(in the rows, 128 means zero)
One turn moves every row onto another: examples first, then more rows asked:
gav: [128 130 105 106 125  96 153  90 141 106 130 150 164 159 122 163 110 116
 141 148 113 161 112 128 166 161 130 142 102 115 125 149 162 184]
mib: [104 123 141 127 105 149 122  94 130 116 160 151 145 153 157 113 135 160
 135 146 131 173  81 134 143 139 101 141 121 118 139 140 133 118]
Gego: [128 142 111 145 175 124 137 155 134 141 117 126 166 157 112 151 125 113
 113 114 155 121 114 118 161 158  95 153 149 120 111 138 142 132]
zan: [107 160 116 123 133 101 130 112 147 106 143 177 112 176 129 161 112 128
  99 116 131 162 100 159 138 145 106 109 129  80 119 134 119 143]
rivol: [120 127 131  93 111 101 123 108 115 108 154 117 145 126 121 158  82 138
 132 120 121 143 118  69 141 148 115 139 122 159 103 145 138  90]
dav: [113 160  91  97 120 106 112  97 143  87 138 154 138 184 117 141 116 137
  95 111 110 149 140 158 102 137 105 106 115  89 119 139 136 130]
dabof: [128 137  77  97  96  96 140 140 124  87 135 139 131 147 117 162 117 162
 116 140 126 150 122 144 129 108  98 119  98 114 135 144 173 152]
gotul: [ 90 142 113 126 107 124 129 123 147 110 159 124 132 167 134 141 112  99
 149 100 124 159 127 134 130 135 127 142 175 101 147 151 114 128]
Lutim: [125 147 121  82 132 155 118 127 127  83 135 126 192 177 100 128 133 138
 117 123 139 131 128 118 174 136  64 142 124 116 127 116 134 129]
rulu: [116 126 125 100 129 116 110 135 110  98 118 124 138 127 140 160 106 124
 138 141 113 145 127  90 147 127 136 132  96 126  97 161 148  76]
mizi: [133 122 137  96 155 170 120  92 124 110 147 125 138 142 130 127 124 130
 136 118 125 118 136 101 197 141 114 133 104 122 105 160 127 123]
Rakon: [138 108  64  95 117 110 133 104 145  85 157 128 148 155 111 169 112 133
 134 129 127 157 106 116 138 130 109 132 116 124 132 153 165 178]
dira: [ 69 125 129 115 110 118 141 123 115 115 163 135 157 195 150 131 112 143
 127 125 112 156 108 128 133 134 115 132 133 101 174 150 135 110]
Konur: [144 142 127 103 139 118 140 145 120 125 146 143 136 139 126 146  89 149
 121 105 116  98 122 100 167 128 106 144 176 138 128 143 115 101]
Ger: [150 147 119 107  90  88 145 124 126 124 131 156 121 126 120 152 120 129
 107 124 132 155 115 161 150  99 100 130 118 112 127 137 147 161]
kole: [131 135 106 130 122 133 108  87 133 138 160 120 141 147 165 117 128 152
 130 126 118 165 125 142  96 153 102 142 129 143 123 144 148 114]
vozup: [143 127 119  79 139 136 114 140 114 116 142 112 116 124 137 160 126 102
 142 114 117 146 110 128 164 127 133 149 114 100 114 166 144  83]
rala: [111 124 105 138 148  88 131 107 112 140 167 177 135 184 135 165 116 131
 109 114 123 139  87 146 129 160  95 131 138 108 128 140 137 151]
Menog: [122 132 149 105 145 126 128 126 101 122 130 148 164 160 138 140  93 152
 132 137 104  98 156 106 188 142 109 140 116 128 130 160 129  99]
Tomuk: [121 179 108  98 147 141 162 153 132  95 125 130 112 134 122 134 119 167
 126 118 121 116 113 106 169 152 127 127 148 127 110 135 140 104]
koza: [131 147  94  82 171 154 145 113 121 111 154  92 121 157 130 129 127 154
 113  98 112 116 135 100 154 152 122 118 111 132 113 150 154 109]
Romo: [132 161 113  98 149 144 114 124 147 109 140 118 162 167 119 129 112 146
  74 109 137 152 133 113 164 132  60 123 105 128 118 110 136 117]
gudez: [122 169 114 141 171 127 130 147 149 135 114 127 146 153 125 143 112 137
  79 120 147 151 126 118 165 151  86 127 112 125 105 122 144 117]
fodev: [148 138 124 105 119  67 156  98 120 150 137 145 156 154 132 158 105 112
 107 123 106 153 130 149 145 136 116 141 110 119 134 144 156 166]
Fana: [115 160 142  76 102 113 151 115 117 110 164 123 131 126 107 152  98 147
 147 122 126 146 101 103 178 181 114 154 124 138 118 140 143  97]
mukos: [ 97 175 104 140 115 125 122 119 144 109 127 126 133 150 150 127 126 130
 157 134 114 162 154 152 114 168 130 139 139 116 118 147 143 118]
taz: [131 155 121  61 130 116 147 136 103 130 166 104 125 145 126 157 113 133
 139 109 108 140 112 137 167 170 121 157 114 109 139 157 159  83]
toru: [103 125 101 133 124 106 118  97 103 111 145 186 163 173 115 141 141 143
 140 142 114 126 101 148 131 171  96 145 120 117 116 143 160 153]
Veril: [124 128  88 107 105 125  95  76 135  87 148 166 156 161 100 127 141 127
 127 115 115 131 121 149 111 143  93 137 131 112 105 142 142 150]
let: [122 134 113 108 156 131 134 149 110 112 124 120 202 181 102 143 134 122
 133 123 139 106 127 121 159 155  83 159 143 114 130 134 147 131]

dav goes to toru
Gego goes to Romo
Ger goes to Rakon
Now these:
mizi goes to Konur
dira goes to mukos
vozup goes to rivol

